Families of rows that turns and mirrors carry onto each other, the same ones carrying the whole set onto itself: the rest of each named row's family, in list order:
4 families of 8 rows:
kisuk: [ 10 -13   0  -3   0  10   0  -3  -7 -10  13 -24   8 -17   0   6 -10  -3
  -1   6  -1 -15   1   1  -3   1   4 -12]
timos: [  7   0   3   1  -1   4   5  -9  -1 -28   2   5   2  -9   2   6   0   4
   3 -12   0  -2   3  -2  -2   5   3  -2]
Tumiz: [  6   5 -13   4  10   0   4 -16   6  -6   0  -8  -6  -4   8  11 -11  10
  -3   4 -12   7  -2   2  -7  -1  12  -4]
tava: [  1   7  -1  -2  14   5   1 -21   0  -5  -2  -2   1  -2   8  15 -13  15
   7  -6 -16   3   1   0  -1   6  14  -7]
fogek: [  6  -9   1   1  -9   1   0  -6  -8 -19   7  -2   2 -17  -5   6   2  -3
   5 -11   7  -9   4  -3   4  13   1  -9]
kazi: [ 13  -3  -8  -1  16   0 -12  -9  -6   8  10 -16 -12  -1  -4   3 -11  14
  -2  -2 -10   4  -3   3  -1   6  10   0]
zet: [ -2  -7  11  -2  -9   4   2 -10  -7 -12   8  -4  10   1   6  16  -6   0
  13  -6   4  -4   7   5   2   3   6 -21]
Kala: [ 11 -12  -4  -8  10   8  -4  -1  -9  -1  15 -27   4 -16  -5   6 -10   6
   1   0 -10 -11  -5  -1  -2   8   7  -1]
sike: [ 16 -11   7   4  -2  10  -6  -4  -8 -15  11 -15   3 -15  -3   0  -6   0
   2  -6   7 -12   7   2   3   8   2 -13]
kuzep: [  3   0  -9  -9  10  -2   7  -8   1 -15   0  -8   1 -12  -3   9 -11  10
  -4  -5 -20  -6  -5  -5  -4   9   8   8]
padif: [ -4  -4  -5 -14  10   2   1 -11  -9   3   5 -22   7   1  -1  13 -18   4
  -3   8  -9  -7   0   3  -3   2  10 -13]
sazup: [ -2  -5 -19  -2   7 -12  10  -8  -3  -6  -1   0  -1 -10   6   8  -3  13
   4   5 -17  -1   0   6   5  18   6  -6]
dun: [  1   0   9   2   1   0   0  -8  -5 -15   1  -3   6   8  -1   5  -7  13
  12 -16   4  -1  11   7   5  17   8 -13]
vefe: [  7   1  -2  -4   9  -1   2  -6  -2 -21   1  -1  -1  -6  -5   3  -3  14
   1 -16  -9  -1   0  -2  -1  14   5   8]
duzu: [  4  -9   3   5  -7  -7   7  -4  -1 -20   6   6   3  -4  16   8  -3   7
   9   3  -9  -2   6  11   4   5   2 -14]
Niba: [ 16 -11  10   5  -4   2  -9  -4  -2  -4  15 -18  -3   1   5   6 -17   2
  -1   4  -2  -4   3   8  -3  -8   7 -14]
Vul: [  9  -5  -2   6   9  -7   0  -1  -3 -13   5   2  -2   0   7  -1  -1  21
  12  -7 -10   2   8  12   9  20   4  -5]
zugap: [  2 -13   9  -5  -7   0  -9 -10 -15   5  12 -12   4  -6  -4  13 -10  -1
  10  -6   0 -11   5   1   8  12   7 -20]
far: [  4 -19   2  -1 -10 -14  -3   0 -14  -5  12   0  -2  -8   0   5  -1   4
   8  -1  -5  -8   5   8  11  15  -1 -14]
nugez: [ -2  -1 -19   3   2 -10   6  -6   1  -3   0  -4  -5  -5  -5   9  -1  11
   6  -8  -5   6  -1   2   1  20  10   0]
sobob: [ 12  -1 -10   2  19   2   0 -13  -2  -6   5  -5  -3  -7  15   5  -9  17
   1  11 -19   2   2   9   0   2   7  -9]
Fab: [  4 -15  -7  -7   3  -6   0  -6 -12  -2  11 -11   0  -8   6   7 -10   1
  -5  19  -9  -8   0   9   1  -2   0 -17]
naruz: [ 10  -7  11  -2   7   6 -11 -14 -10   2   8 -21   3   0   0   7 -23   6
   0   2  -4 -11   8   5   3   3  10 -20]
romod: [  2 -12  -9  -8  -2  -7  -3  -6  -8   7  12 -18  -4  -6  -4  13 -13  -2
  -6   9  -8  -4  -6   1  -4  -2   7  -7]
pepi: [ 14  -3  -2  -6  16   9  -1  -8  -1  -8   8 -19   1 -13   3   7 -15  12
  -2  -1 -20  -7  -4  -2  -4   2   9   4]
Vafa: [ 12   0   1  15   0   1   0  -5   5 -13   5  -2  -3   1   6   4  -3  15
  12 -13   0   7   7   8   1  12  10  -6]
tifof: [  9 -17   5   5 -13  -8  -8   3  -8   0  15 -14  -4  -3  -7   5  -7   3
   8  -9   2  -6   5   6   6  14   6 -10]
Gazom: [ 18 -15  10   3   3  -2 -12  -5 -12  -8  15  -8  -3  -2   8  -2 -12   8
   0   6  -5  -8   8  12   7   2   0 -18]
sabi: [  9 -11 -11  -7  18  -4  -9  -5 -15   7  13 -12  -6  -7   0   1  -5  14
   1   8 -12  -2  -1   8   5  11   2  -7]
kefu: [ -8   3  -5  -2   1  -7   7 -16  -2  -8  -7   0   4  -2  -2  13  -9  10
   7 -11  -8  -3   6   0   5  20  11  -9]
miz: [  2  -9  -1  10 -19  -6   8  -4   4 -13   7  -4   2  -6   6  14  -6  -1
   9  -3  -1  -2   4   4   0   5   7 -14]
mipa: [  0   0  -4 -12  20   4  -5 -12 -10   7   7 -15   2   2  -3  11 -10  16
   7  -5 -12   2  -2   1   0  11  11  -3]

The rest of the family of Fab: sazup, duzu, Vul, far, sobob, Gazom, sabi
The rest of the family of kisuk: timos, fogek, Kala, sike, kuzep, vefe, pepi
The rest of the family of naruz: tava, zet, padif, dun, zugap, kefu, mipa

